One turn or mirror swaps these rows in pairs. Which row does each one swap with?
The rows were stretched afterwards, more along some directions than others.
k640: [-16   5 -19   7  15 -35 -12  14  12  -1 -12 -15  -2   4  10   9 -10  14
 -10   1 -10]
k407: [-18   8  -6  -7   2  -2  -4  30   0   2  10  -4  -3  -8  -8   6  14   1
  11 -12   1]
k559: [-14  11   2  20  -7   0 -11  32  12 -10 -35  -5   5  -9  -1  35   9   6
   8  -5 -10]
k510: [-17  20 -38  11   3 -21  -3  20  53  11 -24 -10  19  11  11  29   4  10
  16 -12  -8]
k723: [ -7  25 -26  23 -15 -14  -3  -6  40  -6 -26 -26  16  -8  22  37  -1  -6
   8 -11  -4]
k571: [-10  -1 -35  -3  -6 -11  -1  10  24   5 -15 -16   2  11   6  10  -9  -2
  -2  -9  -3]
k307: [-32   3 -36   7  18 -18   2  22  24 -11  -8  -3  15 -12   9   7  12  20
   4  -8 -11]
k268: [-18  18 -13  34  -3 -12  17  18  -2   4  -9 -17   5  -1 -14   8  -1   5
   1 -11  10]
k291: [-22  23 -12  17  10 -21   9  19  21  -1 -29   0  14  -5  -5  18  11   7
  20  -1   2]
k715: [-10  28   9   9   9  -5  -2   7   3 -24   4   0 -13 -12   0  14  -5   5
  -4 -20  -4]
k660: [-30   7 -27  17  24 -27  -3   4   4 -17  -3  -9  11 -19  20  17  -3  12
 -21  -5 -10]
k108: [-17  -3 -28   8 -12 -31   0  17   0   1  -7 -18  -1 -19  -1   1  14  -1
   3   0   3]
k181: [-22  26 -11  17  18  -5   3  31   2 -15   3   5   5   1 -11  -2   5  26
   4 -22  -3]
k617: [  1   7  17  29  -8   7 -16  20 -10  -5 -14  -9   8 -21  -4  17   3   3
   6  -3  -9]
k825: [-16  11 -22 -22   6   3  -6  13  22  -9   6  -5  -2  -4  13  11   6  11
   2 -18   0]
k970: [-31  28 -25  19  11 -22  11  30  17 -27   6 -11   6 -15  11  15   7  19
  -4 -30  -1]
k355: [-25   0 -18  15 -12  -9  -2  34   9 -20 -14 -19  -7 -21   3  43  -1   1
 -14 -16  -7]
k522: [ -7  19 -27  12 -11 -13  -3  -1  27  -3 -11 -26   8   3  15  29 -14  -2
  -3 -18  -3]
k616: [-10  12  -6  21  -5  10  23  12   6  -9 -12  -3   1  -3  -3  12  -6   0
  -3  -5   2]
k696: [-17   6 -14   8 -15 -13 -20  17   8   2 -13 -12   1   3 -13  26   0  -1
  -1 -10  -3]
k646: [-11  13 -30  20 -14 -14   7  -6  28 -15  -9 -13  19 -14   5   1   7  -3
  16   4   3]
k672: [-20   7 -20  19   1  -6   1  37   7 -26 -22 -21  -5 -21   9  44 -10  10
  -9 -14 -20]
k703: [ -1  33  -7  28   1   1  14  23  21  10 -17  -3   5  20   0  13 -12  29
  -3  -3   8]
k769: [-18  12 -13  32  -1 -13   4  14   8 -11 -25 -12  27 -17 -10   8  16   7
  13   4   5]
k610: [-23   2  -2  18   0 -17  -8  26  -6 -18   2 -26  -3 -31  -2  24   5  -2
  -6 -14  -6]
k925: [-14  18 -27   3   7 -21  -2  25  25  19 -20 -12  -1  18   6  14 -10  16
   5   7 -10]
k338: [  0  20   7   9  -6 -14 -13 -13   3 -23 -19  -4  -1  -9   0   7   1 -17
  12   4 -10]
k186: [-15  16 -20  10 -15 -21 -10  25  18   1 -23 -23  15  -7   3  34   9   2
   3 -22   5]
k878: [-16  15 -12  17  14 -18   9   0   1   0 -12 -11   3  -3  -9 -11   1  -2
   4   2   9]
k589: [-23  22 -37  35   3 -34  19  22  20  13  -9 -16  22   0   7   5  -6  25
  -4 -10  16]
k223: [ -1  17   1  40   2  12  -6   7   9  -3 -31   3  13  -9  -2  22  -6  10
   7  -2 -16]
k349: [-14  21 -12  25  22   2  13  -9  13  -1  -6  21  19   5  -2   2   4   8
   6   2  -2]
k556: [ -7  -8  -7  13  -7   1   5   9   5   0 -29 -12   6  -8  16  23 -13  -8
 -14   9  -5]
k992: [-13  21  -8  25   2  -9  -3  33  12 -21 -29 -13   6  -6  -4  39 -10  22
   6 -15 -18]
k658: [-17  17 -15  20   8  -8   2   7  10  22   5 -11  21   7   3  -8  10  15
   7 -10   1]
k39: [ -9  22 -16  22  17 -18   0   8  15 -15  -9 -10  -4   0   6  34 -21  21
 -13 -15 -20]
k735: [-17  11 -18   0   7 -19  -9  23   9   0 -11  -1   1   4 -10  -4  10  21
  11  -8  -5]
k316: [ -4  25  -8  32   7  -6  14 -10  14  -8 -10  10  27   5  -7  -3   0  10
   6  -5  15]
k955: [ -5  30  -7  37   0 -12  22   2  -1  -2   0  -7  15   2  -8  -5  -5  10
   0 -11  17]
k849: [-17  26  -5   0   8   6  -3  25  21 -29 -31   6   9 -19  -1  26  12  13
  25  -6 -13]
k397: [  3  14  -4   7  -7  13 -13  -4  27   1 -34   1   9  -2   7  26   3 -11
  23   6 -19]
k910: [-15  38 -27  26  13  -4   5  28  42  -3  -8   9  17  14  11  27   4  34
   8 -19  -4]
k822: [ -5  -2 -28  18   0  -7  -1   7  22   7 -12 -20   4   9   6  24 -17  -5
 -10  -8  -3]
k64: [ -2  32 -25   5  -7  -4   1  -2  45 -10 -35  -5   6  20   4  27  -8   6
  22  -7  -8]
k212: [-14  15 -15  38   1 -12   1  -4   6 -19  11 -15  12 -15   0  25  -6  -1
  -1 -13 -13]
k960: [-14   4 -30   8 -10 -13 -14   9  33  -1 -14 -13  16  -2  21  18   9  -1
   6  -6   4]
k887: [ -2  21  -3  14 -22  -5 -17  -6  20 -12 -18  -5  14   4  -2  26  14 -10
  18  -8   3]
k561: [ -9  35 -20  27  -4   3  24   7  29 -15   3   3  14   6  -8   7   8   8
  16 -22  13]
k940: [ -7  20 -22  -1   2   0  -2   3  28  11 -10  -3   4  24   4   9  -2  12
  12 -12 -11]
k111: [-23   4 -15  19  23  -2   1  -3  -3 -29 -11  11  11 -25   7  20   5   2
 -14 -10 -10]

k878 swaps with k822
k111 swaps with k223
k658 swaps with k556
k940 swaps with k616
k186 swaps with k589
k108 swaps with k696

One turn or mirror swaps these rows in pairs. Which row does each one swap with?
The rows were stretched afterwards, more along some directions than others.
k693: [ 29  10  10  -8 -28  -6   2  20  15  24 -11  -6   7 -18  -9  25   1  12
   7   5  29]
k575: [  8  -1  -2   4  -8 -22  -6  -3   5  10 -18   3  -3   4  -5   6  -7  -3
  -6 -13  13]
k245: [ 15  -8 -12   4  -4  -3   4 -13   2  11  -9  -3   5  14  -1  17   4  -8
 -16  -9   8]
k17: [ -4  22  -9   2  -5 -17 -27  11   0  11  23 -12  -5   4  -2   8 -30  -6
 -11   9 -29]
k47: [ -4  -8  -7   7   0   3  -6   1  15  -4   8  -3 -10   1   6  10 -25  -3
 -11   0 -13]
k207: [ 9  7 17  1 -6 11 -3 11  2 11 10  4  0 -3 -4  7 -5  3 -2  5  6]
k83: [ 14   9  -2 -17 -10  11   7   0 -14 -12  12 -13   2   4  -6  11 -15  14
   0  34 -10]
k730: [  7 -12 -20   4   2 -12   3 -22  -5  -6   8   6  11   6   3  -2   2  -8
 -11  -7  -5]
k75: [ -7   5  -2   1   0  11   0  12   1  -1  20 -13  -1  -5   0   8 -30   7
   7  23 -13]
k537: [ -2 -13  -3   4   7   0  16 -24   3 -17  -9  21  12   7  -9 -13  24  -2
   8 -17  10]
k37: [-14 -12   4   1   1   4   4  -9  -2  -4 -10   7   0   4  13  -3  12   5
   9   6  -3]
k462: [ 11  13  -5   4 -14  -9  -6   5   2  32  10 -14  -8 -11   7   9 -18   1
   6  -4  12]
k74: [ 24   8  -1   1 -20  -5  -4  11   8  27   1   3  -7   1   3  23   2   2
 -15 -17  22]
k719: [  5  -6  -2 -11   5   4   7   8  -2  -2 -11 -11  12   3   1  11   9   4
   2  13  -8]
k913: [ -5   7 -14  -1  16  17   7  -7  -8  -7  -4  -7   3   1  -1  11   2   8
  -4  17  -5]
k290: [  5 -13 -20   3  -5 -13   6  -8   3   2  -7   3  -2   0   9   0  10  -1
  -6 -20  11]
k199: [ -1   4  -7 -12  18   8   6  -8   6 -22  11  -9   2  -9  -5   1  -9   5
  14  17  -6]
k58: [  1  -7   5   2  -4 -13  -3  -7  -1   4  -3  21   1  15   8   0  14  -2
  -5 -19  11]
k366: [ 13 -14  17  -8 -15  -3  -4  15  -9   3  18 -11  10  13  -4  20  -5   8
  -1  22  -3]
k700: [ 15   1   8  -1  -7   4   4   3   6   9   2 -10  -9 -16  16   9  -2   7
   7  -4   5]
k713: [  3   2   9 -10   6  24  28   8   0  -9  -3   6   9  -4   5  11   8  18
  18  23   5]
k560: [ 17  -3  21  -9 -25   3   7   7  -7   7  22   9  16  11   2  12   4  10
   9  15  12]
k303: [ 23 -25  18  -3  -8  -4   8 -13   4   9  21  16   3  24   5  16  11  -5
  -9 -16   8]
k446: [ -4 -12 -16  -3   9  -7 -14 -18   3 -18  22   2  -6  17   9   3 -12  -5
 -13   4 -13]
k256: [ -2  -5  -5  -3  10  -1  -4 -15  12  12  -4  -8 -10   0   9   0  -8  -7
  -1 -19   6]
k495: [ -4   7 -10  -4  -8  -5   4  -4  -3 -13  -5   4   3   7  -4  -1  -6   3
   2  -7   2]
k991: [ 21   1   2 -21   3  22  18 -10  -9  -1  17   5   9  17  11  12  -3  11
   4  17   8]
k429: [ 25  -1  -1 -10  -8   6   4   8  -3  -2  17  12  17  20  -5  15 -10   9
   3  14  -1]
k347: [-13   6 -12   6  16  17  -1  -3  -4  -3  -3  -7   3  -4   2  -3 -16  -6
   3   9  -3]
k642: [ 19  -8   6  13 -21 -19 -11   4   9  12   4   0  -9  -5   3  10 -12   1
  -1 -23  -1]
k547: [ 25 -15   2 -12 -19  -8  -9 -13   3  12  13  17   2  22   6  14  14   2
 -21 -18  20]
k363: [  5  15   4  -5  -3   7 -15  13  -3   4  22  -5   7   3  -6  25 -20   8
  -6  20  -5]
k505: [  4   3  -7   6  -7 -10 -28   0  22  20  10  -6 -11   1  -4  17 -16  -5
 -18 -14  -7]
k162: [ 14  -7   1   0 -11 -10   5 -12   2  25  -3  -4  -3  -4  15  17  11   6
  -6 -16  12]
k372: [  4  -7   8   1 -12  -4   1   3   6 -12   6  -1   6   0  -4  10  -9  -1
  12  26 -11]
k607: [ -6  -4 -13   2  14  18  -3  -9  -1  -8  13   4  13  14   5  16   4   2
 -18   9  -1]
k110: [  6  -6  -1 -11  -1  18  20  10   1 -16  12   1   8   3   8  11   2  12
  13  10  10]
k87: [ 11 -16   1   9   2  -2   2   0   2   1   4  14  11  25   2   9   5  -6
 -21   7   1]
k524: [  5  -6   6  -8   3  -2 -15   9  -4 -14  31  -3  11  18  -7  22 -23  -3
  -6  29 -26]
k241: [-14  -9  -5  16   2  -3  -5 -18   4   1  -5  20  -3   2  10  -6  10  -8
   1 -12   7]
k324: [  7  -5   3  -6 -13  -4  -2   3  -4  14  -9  -4  -7   8  13   1   3  -1
  -8  -1  -7]
k465: [ 15   1   3  -5 -18  -7  -1  16   2  15 -12   0  -7   1  -9  14  -6   5
   5   6  19]
k192: [  8  -4  18 -18  -6   4   6   2   5  -4  12   4   0  -5   1  -3  -1  10
  12   3   5]
k4: [ 21   5  -4 -12   0  -5  -9  -6   8  23  10  -7 -13   2   1  12  -8   3
 -21 -22  11]
k426: [ 16 -23  -1   5 -25  -5 -12  -7   2   2  11   7   5   5   0  24  -9  -8
 -10   2   8]
k246: [  2   1   3  -3  -4  -6   5  -9   3  -3  -4 -11 -14  -5  -7   6 -18   7
  12  11  -5]

k607 swaps with k241
k363 swaps with k58
k83 swaps with k324
k429 swaps with k642
k245 swaps with k372
k913 swaps with k37

